In the rows, 128 means zero.
Y: several groups of rows, each row roughly a mix of its group's hidden directions; one row fits no group
Y (121 x 12)
[[116 137 104 143 134 124 150 106 112 120 116  62]
 [126 164 156 111  81 158 130 150 135 144 128 153]
 [106 158 115 161 109 161 113 152 118 100 147 100]
 [148 137 126 115 107 120 140 133 148 157  66 150]
 [159 100 137 107 142 151 135  92  84 108 129 111]
 [139 112 142  92 161 166 119 144  96 135 130 161]
 [102 144  73 100 143 131 112 125 143 147 107 154]
 [139 131  98 167 151 163 119 156 112 129 161 147]
 [113 146 101 119 122 128  89 170 167 138 137 153]
 [132 171 125  95 173 134 142 148 161 124 142 123]
 [140 125 102  86 130 169 133 120 147  92 127  97]
 [164 141 146 155  99  97 163 124 134  94 129 118]
 [119 120 115 128  88 110 164 179 134 116 142 148]
 [101 134 127 131 177 159 143 143 148 168 128 147]
 [127 113 125 155 188 153 141 109 101 115 119 146]
 [187 136 129 139 112 153  86 135 119 117 108 127]
 [128 122 138 140 127 180 121 147 120 164 143 173]
 [109 125 152 144  63 124 117 100 130 119 109 137]
 [145 143 145 161 123 149 173 178 129 133 133 134]
 [ 99 109 131 144 160 166 120 126 112  83 121 152]
 [133 123 132 164  81 164 120 152 118  91 129 127]
 [134 139 132 114  95 135 114 167 174 121 137 166]
 [150 145 147 101 107 145 122 110 121 176 140 166]
 [133 114 116 138 152 144  70 138 102 138 138 165]
 [162 150 137  95  94 114 133 131 103 160 153 106]
 [117 135 124 159 146 132  85 149 163 100 106 152]
 [155 130 176 116 153 133 109 141 109 128 165 158]
 [131  87 153 152 100 123 103 140  83 108 133 121]
 [113 138 133  93 166 164 110 140 149 122 152  96]
 [133  83 133 160 149 102 122 141  80 135 125 141]
 [145 151 134  96 157 157 104 156 139 105 164 137]
 [140 163 141 113 109 176 139 121 171 128 150 127]
 [173 140 133 102  89  94 135 110 101 145 128 127]
 [100  97  98 155 154 110 118 105 141  94 114 107]
 [124 176 118  93 113 141 111 156 153 101 130 150]
 [125 103 136 102 123 109 126  86 174 120 155 151]
 [148 104 128 163 111 117  84 138 115 147 139 169]
 [ 95 113  98 133 120 123 156 143 137 139 185 117]
 [116 170 117 120  95 157 129 144 164 121 142 160]
 [113 117 117 114 185  94 161 116 127 145 143 137]
 [ 98 160 112 123 173 115 148 144 167 122 111 135]
 [154 129 155 155 124  93 175 112 134 118 127  97]
 [162  93 133 113 120 139 123 104 101  89 146  97]
 [126 160 138 164 132 165 126  99  93  95 132 125]
 [111 100 145 150 154 130 105 168 105  89 138 117]
 [117 146 167 109 101  97 108 144 142  93 100 135]
 [104 155 152 115 110  73 146 136 151 149 120 125]
 [ 92 126 127 144 120 126 169  98 128 164 151  97]
 [126  98 167 162 122 105 109 157 106 142 149 150]
 [119 147 112  84 139 107 128 143 182 134 108 141]
 [144  95 142 108 120 111 162 110 125 103  79 132]
 [126 117 103 122 115 186  83 124 128 123 151 118]
 [138 128  95 110 169 129 110 111 125 107  94  88]
 [170 123 125  87 125  76 140 125 134 145 132 114]
 [121 140 140 159 118 151 122 156  93  97 172 129]
 [110 159 127 105 155 153 141 157 125  99 111  89]
 [182 134 119 136 109 129 105 146 111 123 171 105]
 [111 154 144 118 130  72 135 161 119 106 101 132]
 [135 126  95 139 130 180 119 134 136 154  94 159]
 [110 125 111 167 102 104 158 103 142 139  90 144]
 [ 95 144  97 105 146 150 119  82 144 122 155 132]
 [142 140 153 102 101 120 129  88 144 113 139  80]
 [129 124 138  79 115 144 130 157 175 115 142 153]
 [136 107 137 133 107 125 106 169  72 134 128 150]
 [105 151 135 122 121 107 113 164 166 145 136 172]
 [ 88 102 123 163 166 142 127 107 137  96 139 123]
 [140  79  93 115 117 128 141 155 141  89 132 144]
 [ 91 132 105 103 143 125  94 158 166 118 151 120]
 [ 98 102 113 167 140 121 111 155 121  81 116 131]
 [ 97 149 112  91 109 171 103 157 136 139 123 126]
 [142 136 148 168 140 170 107 123  92  97 124 130]
 [158 117 116 113 166 101 169 111 116 162 120 133]
 [113 157 137 114 146 138 101 149 158  78 141 149]
 [108 123 150 136 153 107  80 173 138 111 138 137]
 [131 121 116 182 154 137 148 144 106 113 169 130]
 [124 108 101  72 156 137 126 104 122 152 152 123]
 [165 127 169 141  94 112 151 145 139 127 107 158]
 [129 156 111  74 146 155 156 114 147 121 105 129]
 [122 165 163 174 138 113 126 157 117 107 119 149]
 [116 124 116 162 159 104 158  96 164 109 115 115]
 [117 131 182 112 165 117 130 166 125 104 118 129]
 [ 84 168 130 141 122 145 124 104 142 118 166 152]
 [ 98 143 126 135 108 170 144 104 112 175 136 113]
 [152 114 143 127 146 110  88  95 138  95 135  91]
 [133 154 132 109 132 161 132  82 151  85 131 143]
 [133 106 153 172 124 134 138 162 116  85 139 106]
 [111 118 134 114  90 163 168 140  95 120 111 149]
 [134 123 137 119 123 140  97 118 146 131 151 196]
 [ 91 114 123 132 158 148 106 137  96 118 164  96]
 [127 100 166 111 141 133 104 154 126 129 154 176]
 [ 96 167 163 101 126  95 129 130 137 148 102 142]
 [101 144 128 115 144 154 133 154 128  89 137  77]
 [102 124 118 151 127 102 150 108  79 130  92 109]
 [ 92 118 110 154 143 127 140  81 165 139 106 133]
 [100 137 105 110  98 143 140 137 122 180  96 120]
 [107 173 118 130 153 136 154 122 111 117 100  86]
 [150 144 127 175 132  98 100  97 122 123  98 146]
 [115 119 154 179 142 105 145 160 123  97 118 146]
 [106 130 165 101 153 158 145 124 107 133 155 164]
 [127 124 107 101 111  93  92 139  87 132 110 156]
 [ 98 140  82 105 165 148 115 130 153 146 119 144]
 [156  91 127 138 154 148 122  96 121  94  92 126]
 [160  62 121 121 113 114 110 145 131 132 136 110]
 [135 150 103 127 127 160  93 131 153 173 103 144]
 [ 90 158 100 100 139 126 135 168 145 158 124 123]
 [113 148  99 136 156 139 135 182 148  95 125 133]
 [141 105  80 153 130 163 122 120 138 150 160 109]
 [149 112 101 132  97 167 149 109 107 119 137  88]
 [144 150 146 109 139  69 115 151 127 117 161 122]
 [141 160 136  90 123 169 132 135 140 171 145 144]
 [125 161 127 120 104 120 123 122 191 102 128 150]
 [154 132 117 127 166 100  92 124 131 124  79 139]
 [168 131 158 114  76 122 131 129  95 136 140 115]
 [123 135  66 128 141 142  82 107 136 126 130 121]
 [126 160 103 112 166 144 153 117 177 143 131 128]
 [150 102 132  99 127 122 141  75 144 142 133 165]
 [158 122 117  84 180 102 127 119 117 142 130 141]
 [120  94 102  87 165 126 114 147 125 134 127  91]
 [152 144 107  92 124 158 145 148 127 150 143  83]
 [ 95 102 105 158 164 133 145 106 161 132 106 136]
 [114 147 106 154 131 144  97 127 132  82 134  85]]
one row of each group, then the others: which group is each in?
[139  94 112  81  97 159 131 135 105 105 140 130] | <10>
[ 98 122 114 177  95 146 143 138 141 126 100 155] | <34>
[109  93 137 149 149 129  83 136  99 126 167 130] | <100>

[144 120 128 132 146 114 114 172 107  74 144 109] | <34>
[102 180 127 122 146 121 150 162 132 130  96 107] | <100>
[102  94 134 148 129 139 150 104 112  92 160  98] | <10>
[153 110 140 154 156 103 145 137 120  86 144  92] | <34>
[176 118 145 141 105 106 138  77 122 128 143 134] | <34>
[103 114 152 127 157 114 124 158  94 169 141 152] | <100>
[124  89  97 119 149 118 102 102 114 113 132  83] | <34>
[101  89 136 102 152 146 120 148 104 144 170 126] | <100>
[141  89 103 174 113 126 124 143 104  91 128 118] | <34>
[ 76 135 156 154 153 140 110  97 136 108 118 119] | <10>
[ 79 120 108 120 122 130 135 118 132 161 179 126] | <100>
